In the rows, 128 means zero.
Each path is a new rotation, seen through one point. The rows after it are directions, each followed by how far the rotation turns it, in degrees per step (0 if it stays put).
Each turn is a multiple of 5 degrees from 10 to 175, or 0.
Each row of a path follows its step; steps can be skipped.
Rotation 1:
step 2: [124 135 131 131 127 125 125 132 130 124 122 132 121 121 130 123 124 124
 124 133 128 126 126 122 123 136 119 128 133 132 119 136 124 126 126 126
 118 120 133 129 123 125 133 139 130 134 133 129 138 118]
step 3: [123 125 124 130 118 134 134 129 129 121 127 135 121 127 128 129 131 115
 133 123 120 127 126 128 126 130 129 121 134 140 132 132 132 128 123 126
 121 122 128 124 132 127 127 131 139 125 128 138 120 129]
step 4: [126 130 120 127 122 128 127 126 130 137 123 138 119 131 132 131 133 124
 122 131 127 118 131 123 130 134 131 140 125 136 125 132 128 125 128 131
 131 125 134 132 126 125 122 135 138 134 125 120 122 121]
step 6: [131 127 117 127 123 131 132 134 136 124 131 133 119 125 136 136 129 123
 125 127 125 125 136 131 133 125 119 122 124 131 119 124 121 128 125 137
 131 120 124 131 130 122 126 123 132 139 127 126 134 132]
step 9: [129 130 118 123 128 132 127 127 133 130 127 135 115 131 135 131 128 129
 128 124 118 133 120 121 128 124 129 129 127 127 127 131 131 121 130 119
 129 137 125 128 143 119 129 130 132 126 129 127 134 137]
step 10: [132 136 123 123 133 127 126 130 132 129 124 130 124 126 130 130 134 134
 116 125 129 137 126 127 131 141 133 124 132 128 117 134 125 125 127 126
 120 125 128 130 121 119 124 139 127 130 121 134 133 129]
step 12: [120 126 128 127 135 131 120 125 129 133 119 129 112 127 130 131 131 129
 121 130 118 126 137 130 126 135 119 136 124 130 125 129 125 121 135 128
 127 126 132 125 123 130 133 134 136 135 127 134 129 131]
step 17: [128 129 127 129 120 128 130 128 132 120 128 131 118 127 126 131 121 121
 132 128 126 122 113 127 122 120 121 132 127 135 121 133 123 126 131 126
 122 130 121 128 132 122 136 131 136 133 130 134 138 128]
step 18: [129 133 118 122 124 134 132 132 127 128 128 136 121 132 125 123 125 125
 128 121 132 123 131 123 134 135 130 134 135 133 125 137 126 129 126 127
 120 116 137 129 123 126 122 132 136 126 124 138 130 136]
step 19: [130 131 126 132 123 132 128 129 129 133 130 133 122 126 136 129 126 122
 121 136 127 122 119 115 128 133 130 125 133 136 129 127 132 129 129 117
 120 128 132 126 137 120 123 128 136 126 133 119 130 121]
Speeds:
[129 128 125 130 130 127 129 127 127 127 127 128 126 127 130 127 129 129
 130 126 127 125 129 126 128 128 130 130 129 129 128 127 128 128 127 128
 131 127 129 128 130 129 129 128 127 130 130 123 131 127] => 145
[129 125 130 127 127 128 130 127 126 130 127 127 129 128 128 129 132 128
 126 129 129 125 127 129 128 131 128 129 127 130 127 126 129 128 129 127
 129 126 129 127 131 130 125 128 129 125 128 129 129 128] => 95
[128 129 128 129 129 128 130 128 128 129 129 129 128 126 128 129 127 124
 130 128 126 129 125 129 126 126 129 128 129 128 129 128 130 131 132 129
 127 132 129 127 131 126 127 127 127 126 128 129 128 126] => 175
[126 127 128 127 128 129 129 129 130 127 128 127 126 128 127 129 132 125
 130 127 131 127 126 130 130 127 125 129 127 126 128 126 129 127 129 131
 130 127 128 130 127 127 130 127 126 128 127 125 125 127] => 40
[129 128 126 124 128 130 127 131 126 131 128 129 130 127 128 127 127 129
 126 126 129 127 127 126 130 126 129 129 129 127 127 125 128 131 128 127
 129 128 127 128 130 126 130 130 129 127 126 128 128 128] => 80
[128 129 129 126 128 131 129 126 127 124 130 129 130 128 128 129 130 126
 126 131 130 127 127 127 126 126 128 130 128 128 130 127 127 126 125 125
 128 130 126 126 130 127 128 129 128 131 129 127 128 127] => 175
Rotation 2:
step 0: [133 130 116 128 123 123 132 133 127 129 129 127 121 128 128 126 135 128
 131 126 125 121 134 122 140 133 131 115 137 124 128 129 134 126 128 132
 124 122 127 126 126 124 126 137 129 119 126 136 132 135]
step 1: [123 132 132 126 134 133 136 129 131 117 123 129 130 134 135 136 128 134
 125 132 134 129 136 132 141 138 133 123 130 122 124 125 129 130 124 129
 128 132 135 133 119 137 129 130 130 131 126 133 133 126]
step 3: [118 131 120 129 130 125 138 124 126 123 129 139 133 132 126 119 132 133
 132 120 125 130 132 131 116 133 129 127 134 131 136 118 127 131 132 133
 126 131 130 121 129 126 129 131 133 131 127 126 122 125]
step 6: [124 131 133 131 126 124 125 128 118 136 124 134 126 133 123 129 126 136
 130 121 131 124 138 119 131 119 126 135 123 134 137 131 123 124 131 129
 140 126 120 133 124 125 124 125 125 130 133 132 127 123]
step 8: [127 117 133 124 121 132 121 123 131 133 127 127 121 129 133 137 124 119
 123 123 128 121 129 134 125 128 122 119 126 128 131 130 130 138 135 127
 128 131 120 127 135 135 125 123 139 124 132 128 127 130]
step 9: [129 137 129 127 122 125 128 124 130 118 136 130 123 124 119 130 127 118
 125 136 140 118 133 121 126 125 129 127 126 125 127 125 128 136 127 120
 126 117 128 129 132 126 132 122 127 127 135 126 126 130]
step 11: [134 128 124 126 117 129 120 128 127 125 127 129 129 117 122 130 123 131
 124 128 127 133 127 135 126 132 134 135 129 134 120 127 130 118 127 130
 124 128 128 118 126 136 134 125 132 122 127 141 125 134]
step 12: [131 127 130 123 124 123 133 137 132 126 132 126 122 118 135 131 129 136
 121 123 125 129 129 126 120 135 133 119 124 128 120 124 133 124 137 131
 137 128 128 134 123 127 128 130 134 127 133 119 122 136]
step 14: [130 122 124 137 134 131 122 128 128 133 135 126 133 127 125 128 124 131
 132 122 120 131 120 123 116 115 128 129 125 124 124 125 127 125 123 135
 125 128 125 120 132 131 134 132 123 128 131 117 133 127]
step 19: [128 124 132 120 123 131 136 129 128 128 130 125 124 129 134 115 138 122
 137 128 120 126 125 131 129 132 125 125 137 129 128 124 125 134 125 125
 117 124 138 128 133 128 128 131 134 124 121 132 132 129]
Speeds:
[128 127 128 126 125 129 128 126 131 128 125 128 127 128 128 126 129 128
 127 127 130 127 130 129 128 127 129 130 129 128 130 130 128 127 127 126
 131 129 127 127 130 128 130 128 129 128 133 127 126 126] => 20
[130 128 126 129 128 131 130 127 130 129 131 128 128 129 127 128 128 126
 130 128 129 126 126 127 126 126 125 128 130 129 130 126 128 132 124 126
 127 127 127 127 129 128 129 129 128 127 127 125 127 130] => 70
[129 130 126 130 129 129 129 128 125 129 128 128 130 130 129 126 128 129
 127 128 130 131 125 127 127 126 128 129 128 126 128 129 128 128 130 127
 127 124 127 129 126 130 128 127 131 127 130 129 128 125] => 95
Rotation 3:
step 0: [126 126 140 126 125 134 133 127 132 139 135 129 130 128 138 122 135 121
 124 135 123 128 126 124 119 127 128 125 133 128 136 125 131 112 128 136
 128 125 126 124 130 121 127 128 134 134 143 120 129 129]
step 1: [120 118 128 129 128 127 121 117 141 131 128 130 125 122 135 133 124 118
 122 121 137 118 132 123 125 124 124 120 128 130 129 125 125 141 120 127
 138 130 124 132 129 123 128 127 134 120 126 129 122 134]
step 5: [129 133 142 132 126 130 127 111 132 135 124 142 126 122 135 132 122 132
 126 126 133 131 130 127 123 123 123 131 139 128 134 129 125 138 126 128
 136 131 130 123 120 134 126 122 125 135 137 126 126 131]
step 6: [135 129 126 138 124 123 122 123 128 134 130 130 132 130 127 120 129 129
 120 121 123 121 125 135 123 122 123 136 126 130 121 124 132 130 124 126
 134 111 127 136 129 118 124 127 141 123 132 123 134 124]
step 7: [122 128 130 129 129 125 139 132 126 132 129 120 125 128 127 124 129 119
 120 133 131 115 132 130 120 127 130 123 129 139 133 133 127 127 124 130
 133 119 121 134 125 123 127 136 118 144 124 136 124 128]
step 10: [132 125 130 132 122 137 125 127 130 120 127 140 126 136 133 128 132 128
 114 126 124 125 128 135 129 130 136 131 139 122 128 116 122 132 123 125
 133 119 128 136 127 116 124 132 125 133 131 125 121 133]
step 13: [135 132 131 133 130 121 121 126 127 136 124 128 118 135 118 119 124 137
 122 122 127 128 126 126 128 116 134 120 126 125 137 129 129 140 128 123
 123 121 120 128 135 125 120 126 118 130 131 134 130 133]
step 15: [127 123 130 135 129 137 128 114 121 134 131 133 121 115 130 124 133 130
 129 130 127 122 127 134 125 132 125 120 127 132 130 119 126 118 139 128
 127 118 129 131 126 120 140 122 131 131 125 127 127 134]
step 17: [123 115 140 131 121 121 125 123 134 128 133 119 133 121 130 129 128 130
 118 128 123 131 131 129 132 117 135 124 121 128 130 124 134 136 121 124
 125 120 125 138 131 128 113 129 131 128 134 126 129 132]
step 19: [124 123 135 139 132 133 133 130 118 128 129 134 111 131 137 127 138 138
 132 127 126 129 128 130 130 129 126 127 131 125 133 130 119 127 136 132
 114 126 122 130 121 126 128 132 121 127 134 124 124 125]
Speeds:
[126 131 126 127 129 128 131 130 128 129 128 129 129 127 130 127 130 124
 127 129 127 130 129 129 129 128 129 128 127 128 130 125 127 126 128 128
 127 129 125 130 129 128 129 130 130 130 127 129 130 130] => 100
Rotation 4:
step 0: [120 132 124 135 131 124 126 136 134 123 134 135 128 120 131 123 126 131
 129 122 130 126 128 141 127 127 130 123 133 117 126 126 133 129 132 120
 126 130 126 124 138 128 122 127 122 129 126 131 119 128]
step 1: [135 126 137 131 129 125 127 128 130 127 124 132 124 132 129 125 127 138
 122 125 129 137 131 130 123 140 120 123 129 124 122 122 127 124 129 123
 143 126 134 134 136 128 125 129 135 125 129 126 130 125]
step 4: [125 132 130 120 128 130 125 127 130 132 130 128 123 124 119 135 131 135
 124 133 125 131 118 135 129 123 128 128 128 119 129 122 121 129 130 130
 136 135 128 136 139 132 125 134 135 134 124 126 130 135]
step 5: [125 126 135 135 130 132 135 127 128 128 120 133 123 137 124 125 131 121
 130 123 131 127 122 130 135 135 128 127 134 133 124 131 129 135 133 129
 129 129 119 141 125 125 124 133 131 132 121 131 136 131]
step 6: [122 123 123 137 132 125 119 127 123 128 120 134 130 137 127 124 126 129
 127 125 132 131 124 130 124 124 133 136 124 125 124 124 126 129 138 140
 119 121 130 123 134 131 131 127 124 133 129 126 131 131]
step 12: [132 128 136 131 119 130 124 136 130 128 128 129 120 135 132 130 120 129
 125 127 132 130 127 131 137 128 122 132 124 113 135 126 133 128 128 132
 126 139 127 123 133 134 123 127 134 131 128 129 131 131]
step 13: [126 128 135 124 128 128 119 132 135 136 134 132 125 130 122 136 130 127
 125 133 121 133 122 134 128 129 131 137 132 134 117 127 124 121 133 128
 127 131 127 139 131 133 122 134 133 128 121 128 132 127]
step 16: [118 123 132 138 120 122 134 136 130 129 127 126 133 128 123 130 124 130
 124 137 127 128 130 127 133 128 135 132 127 128 126 134 122 132 130 125
 130 130 134 130 136 122 128 139 134 124 133 129 138 129]
step 18: [121 126 130 133 136 130 132 127 127 125 138 133 134 127 132 129 124 134
 129 123 131 130 123 120 125 135 120 127 121 122 122 130 137 128 124 125
 124 129 133 126 138 130 123 121 118 129 125 124 135 130]
step 20: [135 131 133 131 129 131 120 136 126 127 120 128 132 129 126 131 120 132
 136 131 131 124 133 133 136 139 128 132 123 127 136 132 132 124 126 126
 140 126 135 134 123 132 133 130 126 131 124 127 134 126]
Speeds:
[128 128 129 128 131 130 126 126 127 127 128 130 129 128 127 129 128 130
 127 127 129 128 127 129 128 127 129 131 124 131 129 126 126 126 127 126
 128 128 131 130 128 127 128 129 128 129 129 126 127 126] => 155
[130 128 129 129 129 124 129 127 128 127 125 128 129 130 128 129 128 129
 130 128 129 127 131 129 127 128 126 128 128 127 126 127 129 130 128 128
 127 123 128 131 129 126 131 127 129 129 128 127 127 129] => 80
[132 127 129 127 126 129 128 126 127 128 128 129 128 126 128 125 128 125
 127 128 130 127 129 126 128 129 126 130 129 128 128 127 126 127 130 131
 128 129 127 128 132 127 130 127 130 128 128 130 127 125] => 160
Rotation 5:
step 0: [131 137 125 127 126 131 142 126 134 125 134 131 128 130 128 139 133 123
 124 131 135 133 118 134 127 132 130 136 123 118 129 132 123 137 135 128
 121 129 135 127 128 125 127 125 131 126 120 127 134 145]
step 3: [131 128 122 138 125 123 133 135 124 122 130 132 119 135 132 122 123 127
 128 127 133 128 125 140 120 125 125 126 135 137 122 128 132 120 121 136
 121 125 137 128 136 120 126 135 131 136 129 121 124 140]
step 4: [128 125 116 130 126 126 118 129 130 123 121 125 131 123 121 133 112 131
 132 129 123 122 119 130 133 135 127 132 136 134 130 136 129 119 121 123
 131 134 125 119 127 127 128 136 132 134 119 135 131 127]
step 6: [133 129 120 127 122 129 125 127 131 129 121 124 131 136 136 137 129 143
 129 132 130 139 128 142 136 121 138 131 135 128 126 124 128 130 120 130
 118 125 122 123 125 131 131 123 137 125 127 125 129 128]
step 10: [119 139 135 129 134 129 123 123 126 137 129 128 134 123 121 129 126 135
 121 121 119 126 122 128 125 130 114 129 135 130 130 123 116 121 137 131
 123 128 124 134 134 134 125 135 130 136 122 124 127 127]
step 11: [137 134 126 122 122 122 129 122 132 132 131 126 124 123 129 128 125 121
 126 128 121 131 124 129 126 139 118 129 128 122 123 128 134 130 130 138
 116 131 143 121 130 131 122 138 120 124 134 122 126 136]
step 17: [120 128 125 125 128 124 126 136 127 131 135 132 132 134 129 133 134 131
 131 132 127 128 127 145 128 128 130 145 123 114 127 124 128 125 127 122
 124 126 129 119 132 128 129 132 133 125 139 119 135 133]
step 18: [123 130 125 129 135 121 117 133 124 135 124 127 129 124 126 131 131 129
 127 130 119 141 128 128 136 138 125 134 129 131 119 116 130 134 128 127
 126 131 116 132 128 128 121 121 134 120 114 126 130 128]
step 19: [123 136 131 136 137 125 138 127 121 146 127 126 128 123 128 134 126 125
 121 139 136 137 133 125 125 138 124 128 125 122 132 130 124 123 131 132
 118 129 132 133 129 131 128 133 135 128 135 127 127 132]
step 20: [133 128 137 131 125 118 125 126 125 122 129 132 126 144 127 131 124 125
 127 142 123 133 127 132 124 134 131 137 136 126 122 136 132 130 130 132
 125 133 127 132 124 128 129 133 122 123 121 124 120 144]
Speeds:
[130 126 131 127 129 129 127 126 127 126 128 127 127 130 128 126 129 129
 129 129 128 128 127 129 132 128 126 130 129 130 128 126 125 126 128 128
 127 129 128 129 128 128 126 125 128 128 126 132 128 130] => 175
[128 128 127 127 125 129 130 128 129 125 128 130 128 130 129 128 132 128
 128 127 126 129 127 130 128 129 128 128 129 128 128 129 130 129 125 131
 129 127 127 129 128 125 129 128 130 126 129 126 129 131] => 125
[127 130 129 127 130 128 128 129 127 127 128 127 128 126 128 125 130 129
 129 132 130 127 126 130 126 131 126 129 128 130 126 128 130 130 127 128
 127 130 128 129 131 128 127 131 128 128 127 128 128 126] => 45
[129 127 127 126 131 126 126 128 129 128 127 129 131 131 128 129 130 128
 125 125 130 125 128 128 129 127 128 131 129 128 125 129 127 129 129 127
 129 129 127 129 129 128 130 127 129 127 130 128 129 126] => 90
[129 130 127 130 126 126 127 128 127 130 132 128 125 127 128 128 131 128
 127 127 128 130 125 128 127 129 129 130 130 127 130 127 127 129 131 125
 130 128 127 130 129 128 126 128 128 126 129 129 127 127] => 40
Rotation 6:
step 1: [138 129 135 133 133 128 126 135 128 123 122 130 120 128 132 128 119 132
 130 117 131 121 133 124 133 136 134 126 130 123 123 126 132 138 132 140
 129 129 130 126 131 133 132 126 124 122 128 126 130 137]
step 6: [119 131 129 129 125 126 134 120 127 133 131 128 125 130 119 123 133 125
 124 124 127 124 136 127 133 139 131 136 129 133 131 130 134 125 119 122
 114 129 135 137 119 123 126 127 124 128 119 129 129 130]
step 7: [129 122 132 135 131 125 133 131 138 126 129 128 138 132 135 124 130 121
 126 131 117 125 124 128 138 125 120 127 135 134 132 132 127 126 133 121
 126 112 128 127 123 125 127 124 135 131 130 129 125 134]
step 8: [126 123 131 117 133 133 128 122 136 117 134 127 125 129 131 128 123 134
 129 129 128 129 129 130 136 132 132 119 124 134 122 121 123 131 124 122
 134 134 134 133 125 129 127 129 136 138 129 115 123 129]
step 14: [123 126 125 137 116 138 132 126 134 132 125 134 125 122 129 126 124 134
 128 122 133 117 131 139 128 129 132 139 128 125 130 124 133 121 125 120
 127 122 127 122 134 124 130 128 130 129 122 133 132 133]
step 15: [125 132 128 125 119 131 119 134 126 128 141 117 130 133 136 123 128 130
 120 128 120 122 123 124 130 127 121 131 129 132 132 136 131 129 117 126
 125 121 132 125 123 130 128 137 126 135 121 127 125 129]
step 16: [132 124 124 135 131 132 124 124 135 126 137 125 122 129 129 122 134 137
 131 136 120 132 136 132 125 130 131 120 136 142 130 117 129 124 134 126
 126 124 133 129 123 128 119 129 128 122 130 130 124 127]
step 18: [132 130 131 126 131 128 129 114 129 124 122 137 132 136 132 130 127 126
 135 129 128 124 137 122 133 130 125 118 133 124 138 132 123 131 123 137
 127 114 127 129 133 130 131 120 131 131 130 124 131 132]
step 19: [125 137 125 128 134 130 123 132 123 129 123 126 124 129 117 122 122 123
 136 127 130 123 123 124 135 137 133 127 121 129 124 132 122 132 127 122
 132 129 129 129 120 131 132 122 137 126 138 120 118 130]
step 20: [136 129 138 130 141 122 120 127 132 131 128 127 125 136 131 132 132 122
 116 120 137 131 121 130 124 124 130 129 128 127 127 124 120 131 133 126
 121 132 127 128 139 131 132 128 138 124 132 133 129 130]
Speeds:
[128 125 128 128 129 127 130 126 126 128 129 127 129 125 128 129 126 128
 127 124 129 127 130 129 128 130 129 127 128 126 129 127 127 127 126 132
 129 127 125 129 128 127 127 128 126 127 128 131 128 129] => 90
[127 129 127 128 132 126 129 127 127 127 128 126 127 130 126 130 126 128
 127 129 129 129 126 128 130 129 130 128 130 129 127 128 131 129 130 130
 127 127 125 127 130 127 130 126 130 131 128 126 129 127] => 35
[126 127 127 131 128 127 130 127 127 127 129 126 126 126 131 128 129 127
 129 126 128 125 126 129 129 126 127 128 131 130 127 129 129 125 129 128
 128 130 131 129 127 128 127 130 128 131 127 127 130 130] => 45
[126 128 128 129 129 128 129 127 123 128 127 128 129 129 130 128 130 127
 131 132 125 131 129 129 127 129 128 129 129 128 128 128 129 127 128 131
 127 128 129 129 128 130 129 127 125 126 128 128 130 126] => 60
[128 126 126 127 125 126 128 129 130 129 128 127 128 128 130 128 126 126
 130 127 128 129 128 130 125 130 129 130 127 129 131 129 131 129 128 126
 125 129 128 129 129 129 125 128 129 130 127 130 127 127] => 40
[126 128 128 129 126 126 127 128 130 127 131 130 128 128 131 128 129 130
 127 128 129 128 130 126 129 128 127 130 127 129 125 129 132 125 126 127
 127 127 125 128 127 126 129 128 128 126 131 128 128 126] => 40
